Some points:
[-1.44 -0.61  0.71 -0.07 -1.32 -0.45  0.8   0.4 ]
[-1.1  -0.74 -0.61 -0.36  1.    1.01  0.42  0.4 ]
[-0.08  0.57  1.23 -0.33 -1.04 -1.32 -0.46  0.96]
[ 2.08  2.37  1.   -0.47 -0.35 -0.2  -0.54 -0.4 ]
[-1.41 -0.93  0.31  0.32 -0.56  0.03  1.03  0.69]
[-0.29  0.44  0.46  0.98  1.    0.29  0.38  1.25]
[ 1.29  0.55  0.31 -2.7  -0.32 -0.18 -0.78 -1.58]
[-1.44 -1.35 -0.19  0.03  0.    0.07  0.54  0.67]
[ 1.54  1.06 -0.28  0.03 -0.19 -1.4  -2.75 -2.24]
[ 0.37 -0.59 -0.87 -2.47 -1.5   0.05 -0.43 -2.09]
[-1.43 -0.61 -0.06  0.85 -0.47 -0.13  0.71  0.91]
[-1.83 -0.96  0.04  0.28  0.1   0.22  0.52  0.35]
[-1.42 -1.45 -1.08 -0.35 -0.17  0.28  0.19  0.35]
[ 0.27 -0.73 -0.8  -1.4  -2.28 -0.69  1.39 -1.55]
[ 0.4   1.11  2.25 -0.03 -0.73 -0.8  -0.38  0.41]
[-0.37  0.37  0.72  1.04  1.13 -0.67  0.46  0.94]
[ 0.18  0.23 -1.02 -0.68  1.02  1.18 -1.2  -3.44]
[0.12 0.39 0.4  0.73 0.97 0.91 0.81 1.21]
[-0.74  0.71  1.4   1.43  0.37  0.08  0.13  0.74]
[ 2.96 -0.54 -0.08  0.51  0.33  0.38  0.49  1.1 ]
[-1.15 -1.07 -1.41  2.3  -1.15 -0.62 -0.71 -0.53]
[ 0.    1.96  0.38  0.44  0.57 -1.31 -0.37  0.29]
[-0.23  0.47  1.3   1.31  0.52 -0.12  0.07  1.17]
[ 0.34 -0.19 -0.66 -0.19  1.31  2.35  1.01 -0.54]
[-1.42 -0.72  0.46  0.62  0.17 -0.03  0.39  0.92]
[ 2.21  1.2   0.78  0.02  0.14 -0.63 -2.49 -2.37]
[-1.31  0.14  0.48  0.93  1.01  0.21 -0.13  0.69]
[-1.51 -1.07 -0.94 -1.24 -0.49  0.44  0.02 -0.23]
[ 0.83  0.8  -0.4  -2.54 -0.27  0.49  0.4  -1.94]
[ 1.19 -0.01 -1.49  0.03  1.85  1.69  0.66 -0.66]
[-0.41  1.07  2.27 -0.21 -0.46 -0.26 -0.04  0.1 ]
[ 1.08  2.89 -0.28  0.11 -1.04 -0.68 -0.8  -1.08]
[-0.41  0.26  0.82  0.74  0.64  1.04  1.07  0.89]
[ 2.04  0.73 -0.72  0.49  1.66  1.06  0.3   0.42]
[-0.74  0.    0.19  0.35  1.    0.76  0.81  0.93]
[ 0.84  1.72  1.38 -0.39 -0.97 -1.57 -1.4  -0.62]
[ 3.22  0.1  -0.35 -0.18 -1.66 -1.66 -1.03 -0.75]
[ 2.15  1.81  1.28  0.47 -0.62 -1.21 -0.93 -0.02]
[ 1.96  0.47 -1.06  0.22 -1.23 -2.02 -2.13 -1.93]
[ 0.13 -0.11 -1.28 -0.59  1.15  1.96  0.94 -0.44]
[-0.99  0.19  0.64  0.7   0.58 -0.24 -0.11  1.16]
[-0.28 -0.75 -1.24 -0.55  0.93  1.44  1.1   0.04]
[-0.12 -0.92 -1.15 -0.51  0.56  1.14  1.07  0.67]
[-1.42 -1.58 -1.23 -0.23 -0.1  -0.15 -0.14  0.26]
[ 1.97  1.88  0.47 -0.13 -0.36 -1.2  -2.12 -1.63]
[-0.6  -0.81 -0.67 -0.19  0.81  1.32  1.19  0.41]
[-0.94 -0.35 -0.04  0.33  0.48 -0.18  0.27  1.32]
[-1.66 -1.55 -0.76 -0.66 -0.61  0.1   0.08 -0.08]
[-0.09  0.62  0.96  1.14  0.94  0.34  0.58  1.07]
These points spread out most along one direction. Where along it does each point below lie, from 0 to 99? 50 is the average, and the first point above lies past it.
[ 1.66  0.55 -0.35  0.24  1.49  1.57  0.71  0.46] 53
[-2.18 -0.75 -0.88  0.14  0.24 -0.11 -0.73 -0.59] 60
[-1.03  0.14  1.19  1.23  0.24 -0.36  0.09  0.9 ] 59
[-0.75 -1.02 -0.63 -0.25  0.09  1.08  1.17  0.69] 68
[-0.47  0.26  1.15  0.14 -0.91 -1.59 -0.19  0.88] 48
[ 1.58  0.35 -0.33 -0.04 -1.84 -2.41 -1.76 -1.41] 22
[ 1.44  0.25 -0.14  0.13  1.4   2.02  0.84  0.25] 55
[ 0.49  0.48 -0.6  -0.07 -0.13 -2.2  -2.51 -1.16] 28
[-1.33 -0.43  0.21  0.44  0.16  0.2   0.65  0.99] 65
[ 2.64  0.41 -0.74  0.51  1.76  0.79  0.21  0.07] 45
[ 2.19  1.85  0.43 -0.28 -1.41 -0.76 -1.65 -2.33] 15
[-1.48 -1.2  -0.6  -1.53  0.   -0.04 -0.41 -0.59] 57
[-0.01 -0.87 -0.87 -1.37 -2.12 -1.12 -0.05  0.05] 46
[-1.64 -0.26  0.85  0.64  0.29  0.47  0.48  0.47] 65
[-1.37 -0.86  0.42  0.9  -0.41 -0.73  0.23  0.89] 62
[-0.09 -0.02  0.47  0.46 -0.88 -0.93 -0.12  1.68] 53
[-0.46 -1.66 -0.62 -0.41  0.73  1.3   1.03  0.16] 67
[ 0.96  0.09 -0.71 -0.03  1.4   2.04  1.19 -0.16] 58
[0.41 0.77 1.58 1.16 1.28 0.28 0.09 0.69] 52
[-1.74 -1.1   0.16  0.16 -0.15  0.41  0.74  0.32] 67
[-0.6   0.7   1.17  1.2   0.61 -0.24 -0.32  0.97] 55
[-0.17 -1.24 -1.66 -1.55 -1.58 -1.01 -0.51 -0.87] 45
[0.24 0.05 0.69 0.5  0.72 1.32 1.32 0.93] 62
[-0.78 -1.55 -0.4  -0.34  0.53  1.4   1.04  0.08] 68
[-0.57 -0.97 -0.74 -1.34 -1.82 -0.29  0.67  0.15] 55
[ 0.75 -0.44 -0.63 -0.53 -2.04 -2.23 -1.13 -0.1 ] 35
